[[113 116 118]
 [131 152 122]
 [117 124 128]
 [115 138 130]
 [146 116 135]]
|
[[131 152 122]
 [117 124 128]]

[[125 108 127 121]
 [131 144 120 109]
 [132 124 102 113]]
|
[[131 144 120]
 [132 124 102]]

[[114 124 150 122]
 [135 127 137 123]
 [131 123 135 131]]
|
[[135 127 137]
 [131 123 135]]

[[141 145 120]
 [154 137 107]
 [139 146 117]
 [142 135 107]
 [134 141 117]]
|
[[154 137 107]
 [139 146 117]]

[[137 109 135 130 152]
 [135 112 119 126 152]
 [139 123 126 125 128]
 [139 126 124 133 127]]
|
[[135 112 119]
 [139 123 126]]

[[125 118 127 113]
 [150 133 139 129]
 [144 125 144 127]
 [132 130 124 127]]
|
[[150 133 139]
 [144 125 144]]

[[127 142 133 150 151]
 [137 131 127 148 141]
 [130 140 141 145 153]]
|
[[137 131 127]
 [130 140 141]]
---
[[151 103 120 150]
 [152 155 117 150]
 [142 103 156 141]]
|
[[103 120]
 [155 117]]

[[114 119 138 122 131]
 [109 120 126 126 125]
 [147 132 134 146 152]
 [127 122 132 149 132]]
|
[[119 138]
 [120 126]]

[[133 138 153 155 102]
 [132 132 137 136 124]
 [142 131 132 121 153]]
|
[[138 153]
 [132 137]]

[[147 128 151 127]
 [135 141 126 122]
 [133 127 130 115]]
|
[[128 151]
 [141 126]]

[[125 150 139 149 155]
 [135 144 145 123 146]]
|
[[150 139]
 [144 145]]

[[136 131 101]
 [125 134 115]
 [123 132  99]
 [131 136 107]]
|
[[131 101]
 [134 115]]

[[133 149 119 134 141]
 [134 141 116 127 143]
 [131 135 106 131 144]
 [130 134 110 130 139]
 [121 146 108 133 138]]
|
[[149 119]
 [141 116]]

[[109 142 143]
 [143 151 145]]
|
[[142 143]
 [151 145]]

[[126 132 101]
 [143 140 141]
 [134 154 135]]
|
[[132 101]
 [140 141]]
---
[[129 126 131 129 127]
 [129 127 123 130 134]
 [105 134 130 127 119]
 [145 127 129 130 140]
 [121 129 121 131 126]
 [115 127 127 129 117]]
|
[[115 121 145 105 129 129]
 [127 129 127 134 127 126]
 [127 121 129 130 123 131]
 [129 131 130 127 130 129]
 [117 126 140 119 134 127]]

[[135 120 150 146 119 123 124 130 123 140 122 127 126]
 [122 134 118 135 127 132 128 109 143 127 122 135 135]
 [131 126 136 134 112 126 128 125 128 125 129 127 126]
 [127 121 130 110 133 141 130 136 135 130 127 125 120]]
|
[[127 131 122 135]
 [121 126 134 120]
 [130 136 118 150]
 [110 134 135 146]
 [133 112 127 119]
 [141 126 132 123]
 [130 128 128 124]
 [136 125 109 130]
 [135 128 143 123]
 [130 125 127 140]
 [127 129 122 122]
 [125 127 135 127]
 [120 126 135 126]]

[[124 126 114 108 112 129 124 110]
 [119 123 124 119 115 125 120 126]
 [121 132 143 133 129 126 127 117]
 [142 119 126 109 129 124 132 104]
 [111 107 108 118 115 135 123 115]]
|
[[111 142 121 119 124]
 [107 119 132 123 126]
 [108 126 143 124 114]
 [118 109 133 119 108]
 [115 129 129 115 112]
 [135 124 126 125 129]
 [123 132 127 120 124]
 [115 104 117 126 110]]

[[124 129 125 134 112 114 109 118]
 [120 124 121 122 120 124 132 143]
 [125 128 125 125 113 113 120 127]
 [120 127 117 119 112 107 132 126]
 [117 128 116 132 109 105 117 112]
 [116 124 117 126 113 112 130 129]
 [129 127 130 133 129 129 126 124]
 [123 125 125 127 123 123 131 132]
 [117 131 117 138 110 113 103 111]
 [125 128 126 139 132 132 122 117]
 [117 126 115 125 109  98 131 113]]
|
[[117 125 117 123 129 116 117 120 125 120 124]
 [126 128 131 125 127 124 128 127 128 124 129]
 [115 126 117 125 130 117 116 117 125 121 125]
 [125 139 138 127 133 126 132 119 125 122 134]
 [109 132 110 123 129 113 109 112 113 120 112]
 [ 98 132 113 123 129 112 105 107 113 124 114]
 [131 122 103 131 126 130 117 132 120 132 109]
 [113 117 111 132 124 129 112 126 127 143 118]]

[[129 132 126 125]
 [130 124 119 129]
 [133 111 139 130]
 [125 150 114 120]
 [131 116 136 129]
 [128 123 118 129]]
|
[[128 131 125 133 130 129]
 [123 116 150 111 124 132]
 [118 136 114 139 119 126]
 [129 129 120 130 129 125]]

[[124 126 125 136 129 126 128]
 [111 119 113 126 113 109 140]
 [138 126 139 122 129 122 139]
 [117 131 115 135 108 107 106]]
|
[[117 138 111 124]
 [131 126 119 126]
 [115 139 113 125]
 [135 122 126 136]
 [108 129 113 129]
 [107 122 109 126]
 [106 139 140 128]]
